The rows of Y fall into several groups, which share some directions, and each row is roughly a mix of its group's hidden directions.
Y:
[[-13  17  28   9  23  -4  -6  -4 -19 -20  -1  14]
 [ -4 -25 -10  33  12   2   0   1   1  21 -21   3]
 [ -2 -23 -11 -32  18   0  -5  -3   9 -14 -16 -18]
 [-13 -11   5  23 -10 -29  17  -2  11 -26   1   3]
 [  0   8  29  17 -28 -24  -1  10   9  -4  -9   7]
 [ -9  -2 -21 -11  27  27  11 -12   7  12  17  -4]
 [-11  10   4 -24  22  -5  -5   2 -37  -5   5  10]
 [-28 -12 -11 -12   4  34   6  17   9   4   8   1]
 [ 24  -8   9   0  -9 -32  -2 -23 -16   4  14   7]
 [-10  -1 -17 -21   5  -7 -16 -15  27  21 -15 -12]
 [-22  -8 -20 -14  16  34   4   7   8   7  11  -3]
 [-18   4 -34  17  15   8  10 -14  17  -1  13   3]
 [ -8 -17  29  -7 -26  -7 -17 -16  14   0  -8  11]
 [ -7  25  11  -4  31  -5   1   6 -19 -15   7  20]
 [-12  16 -14  -2  15  11  -8 -14 -37   6  12  11]
 [  1 -20  14 -12 -23  -8   0  16  31  -3 -11  15]
 [ 12  23  -3 -21   6   5   8 -11  12 -10  19  30]
 [ -5  -9  40  -6 -18  -5 -21  -3 -14   4   3  12]
 [-31  12   3  17  -6  28   7  16  -7   6  15  -3]
 [ -2  -3  10 -20 -10   9 -17  -4  19  25 -11 -28]
 [ 17  10  17 -29   9 -11  -1  26 -14   3 -16  -3]
 [ -6  12  -2 -37  -3   2  -3 -10 -18  -4 -26 -14]
 [-17  -5 -29  26   3  10   6 -21  19   2  12   0]
 [  4  19  10 -28  22 -11   0  27  -2  10 -12   2]
 [-28 -13  -8 -21 -10  17  -4  20  21   3   3  13]
 [-17   3  31 -25  -4  -6 -20  -5 -16   3  -3  15]
 [ 13   9   3 -15 -16   4   0 -15  22 -15  22  27]
 [ -7  -6  34 -23 -13 -12 -20  -1   7   8 -12  11]
 [-13 -11  -8  14 -11 -30  26  -2  10 -16  -6 -15]
 [ -6   8   9 -23  -2 -37   2 -13 -16  -8 -11  11]
 [  0   9   8 -31  19  -9   8  18 -24 -15  -9  -8]
 [-11  20  -8  12  11  -4 -14   6 -36  -9 -17  -9]
 [  9   5  22  23 -25  -3   6   5  28  10  10  10]
 [ -4 -34  -4  17 -10  -7 -17   0  20  22  -1   7]
 [ 17  -7  13  -4 -32  19 -12  -9   6  -7  21  15]
 [  7 -18 -18  -4 -30   1   2  -9  29  10  -5 -15]
 [ -7  21   5   4   5   9  25 -21  10  16  29   3]
 [ 19  -8 -38   3   4   8  10 -13 -17  -4   8 -17]
 [-10 -14   2 -11  10 -13  -7   5  26  29 -24   3]
 [  0   4  12  -6  -9 -41 -15  -5 -17 -11 -16   1]
 [  0 -13  -4 -17  13 -13   1  13  25  22 -25 -11]
 [-11   5 -27  -9  14 -12  12 -12  12  13 -24 -20]
 [ -6   2  -1  -1  -7   5 -24 -29 -14  11  16  28]
 [ 10 -17 -20  38   2   6   9  -4   9   2  20   0]
 [  8  18 -13  11  23   3   2 -20 -32   3  10 -12]
 [ 12  -7  -2  24  18  -8   6  25  16   8  26  10]
 [ 11   2 -33  22  13   9  22   5  -4  -9   9 -15]
 [ -5   4  -9   8  16  10 -10   6 -33 -15 -14 -26]
 [-14  12 -33  14  22   7  15  -8  10  -8  14   9]
 [  4 -22 -17  21  15   6  -6  16 -10  29  -5  10]
 [ 32  -5   4  -5  -3 -35  -9 -14  -3  -4 -13   9]
 [ -5 -14   2  24 -13  -1   2  -1  42  10  -6  -2]
 [-13  -2 -31  22   0  12   6 -28  10  -4  13   3]
 [ -5  16 -19   6  24  12   0 -13 -32   3  11 -12]
 [ -3  33   6 -12  19   6  10  -3 -22 -22  -7  -7]
 [  6 -18 -13   2 -10  15 -18  20 -17  23  -4 -22]
 [-20   1  -9  -7   5  32   6  24  22  -4 -13  -3]
 [  2 -18 -24  -6  -7   4 -14  13  -5  29  -8 -24]
 [ 35  -4   2  -5   0 -32  -8 -16   7  -1 -13   7]
 [  3   4  27  21 -31 -20  -6  13   5  -5  -7   6]
 [  5 -20 -22  24 -14  10   5 -26  -3 -11  16  -6]
 [ -1  20 -13  13  23   9   3 -16 -32   4  11 -11]
 [  7  -9  19  16 -14  15 -21  13 -21 -16  15  13]
 [-11 -16   3  21  -8  -3  -4  -3  41  17  -3   4]
 [ 11 -12 -40  13   5   9   6 -14  -9   1  14 -16]
 [ -1 -11 -20  -9 -20 -11   7 -12  34   8  -9 -17]
 [ -3  13 -17  -3  29  13   4 -13 -27  -6   0 -21]
 [  9  16 -15  13  25   1  -4 -17 -32   2   4 -14]
 [ 15   3  -2  15 -15  12  15  -1 -20 -32  12  15]
 [  4  10 -11  34 -19  19   7 -12  -1 -14  18  -1]
 [  9 -14 -21  -8 -26  -1   5 -14  34   8   0  -2]
 [-13  -4 -29 -12  12 -16  -4   4   7  21 -17 -22]
 [ -8  10   1 -25   3 -30  -2  -8 -24 -14 -18   6]
 [-19   1 -13   7  24 -18   7  11  -9   8 -24 -23]
 [ -8  19   0  -5  31  -4  10  34   1  12  -7  -5]
 [-23  16  14  -5  -6   9 -21 -18 -23   3  14  16]
 [-17  18  -4   4  35 -20  20   2  -3  -5 -14   0]
 [ 10 -11  12 -10 -22 -14  -3  11  35  -4 -14  13]
 [  1 -22 -17   3 -11   4 -16  20 -15  22  -5 -24]
 [-14   6  35 -14 -15  -3 -25  -6  -8   7   2  17]
 [ -8 -21  -7  19  15  -3 -32  15  -1  16  -7  14]
 [-27  10  11  -6 -22 -10   1  14  14   8   2  29]
 [  0  24   6  -4  27  -1   5  -2 -10 -16  12  32]
 [ 21  19 -22   9  -6   9  20   9  22 -14   2 -14]
 [ -4 -10 -25  -8 -11 -11   8 -10  29  12 -16 -21]
 [  3   2 -40  15  17   9  18  -1  -2  -4   7 -16]
 [ 23 -12 -14 -12  13 -12  19  19  12  -4 -19 -16]
 [  8  12 -30  20  11  14  19   4 -17 -12  12 -12]
 [ 31   2   9   8  -7 -36 -10 -13  -5  -4 -12   3]
 [-16  21   1  -3  19 -21  20 -18   8 -21 -11   3]
 [  0 -16  -6 -40  -3 -13 -12 -23   8   0 -10   4]
 [-10  -8  -2  28 -16  10  -7 -31   7   2   7  21]
 [-19  -6 -22 -18  17  34   8   3   7   4  10  -6]
 [-15   9   1  -4  -9  12   2  22  37   0 -19  13]
 [-15  11  24  32 -16  13  -9  -3  -5   2  15  14]
 [-31  19   5  14 -13  20   7  19 -11   5  11  10]
 [  7  11   5 -17  23  14 -21   2  -2  19  12  27]
 [-24 -12  25   5 -20  -2  -5  -3  32  -4  -6  -8]
 [ -8   3 -21 -12   5 -18  19 -15  29  11 -15 -11]
 [  6  14  25  28   2   5   8  33 -10   3  -2   0]
 [ -7  13   8 -29  17  -5  -2   7 -35 -11   1   3]
 [ -2  16  23   4  21   6  -5  10 -33 -11  10  13]
 [ 34  11  11  22  -6 -14   4  -8  22   7  -6  11]
 [-29   1  -4   3   7  36  11  10  -2   3  16 -12]
 [ 20 -18   6  10 -28  24 -12  11  -6   5  16   7]
 [  9  -7  15   0 -18  -7  12  -6  36  13  18  16]
 [ -1   5  25  17 -30 -14   0   8  23   8   6  14]
 [ 12   8  -8 -18   7  29 -25   8 -14  21  -5  -9]
 [-19  14 -13  -7  28 -20  14  -6  -1   4 -20 -15]
 [ 19 -18   5   7 -24  22 -20  17  -5   9  16   5]
 [ 12 -24  -2  13 -13  22 -14  17 -16  22  -1 -12]
 [ 16 -10  14  -8 -21 -20   1   4  33  -2 -11  15]
 [-24  24  -1  20   9   5  -3   2 -34   2   6  -8]
 [-10   3   8 -17  -8 -35 -12   1 -19 -14 -20   6]
 [ -6   2   4 -20   3 -32  -7  -6 -27 -14 -20   2]
 [-15 -12  -4  14  -6 -33  28 -10  11 -12   2   2]
 [  7  -3  40 -16 -20  -9 -16   5  -2   0  -7  10]
 [ -4   3   3 -15  -3 -37 -16  -4 -23 -12 -18   3]
 [  8   4 -10  32 -23  14  -4 -17  19   5  14   9]
 [ 11 -22 -12   0 -35   4   7  -4  19  11   0 -18]
 [  2  -6 -16  12   4  38   1   8  21  13  18  -2]
 [ 15   6  23 -14 -19  11  16  14  13  10   7 -25]
 [ -4 -33  -8  16  -7  -7 -20   4  18  23  -2   8]]
One row of each group comes first, with its name. Which group is each row after those in?
[  3  -1  -8  30 -24  12  -1 -19  26   1   9   5] : E
[ 15 -21  -7   5 -16  22 -14  17 -15  23   3 -13] : V
[ 16  -8  12   0 -17 -31 -16   9  -3 -12 -26   8] : D

[ -8  20  12  13  -3   6  21 -18   9  15  31   0] : D
[ -2  -9 -26   6  20  -4  12   7  22  19 -21 -12] : E
[ 20  -9 -37  -7   3   5   7 -14 -18  -7   8 -16] : E
[ -9  19  12   2  15 -16  23 -18  10 -23   0  17] : V
[  6  18  13 -21  20  14 -20   0   3  14  13  23] : V
[-16   8 -15  16  11  12 -12 -18 -19  16  22  16] : E
[ 11   2  13 -25 -22  14  -1  -1  13  19   4 -27] : V
[-16  12 -35  11  18   7  13 -11  12  -8  17   3] : E
[  0  12 -41   7  19   8  20  -3  10  -7   0  -7] : E
[-18  -5  13  -9  18 -22  -4   1  19  30  -6 -10] : V
[  4  19 -36   0  21   5  20  -2   2 -15   9   3] : E
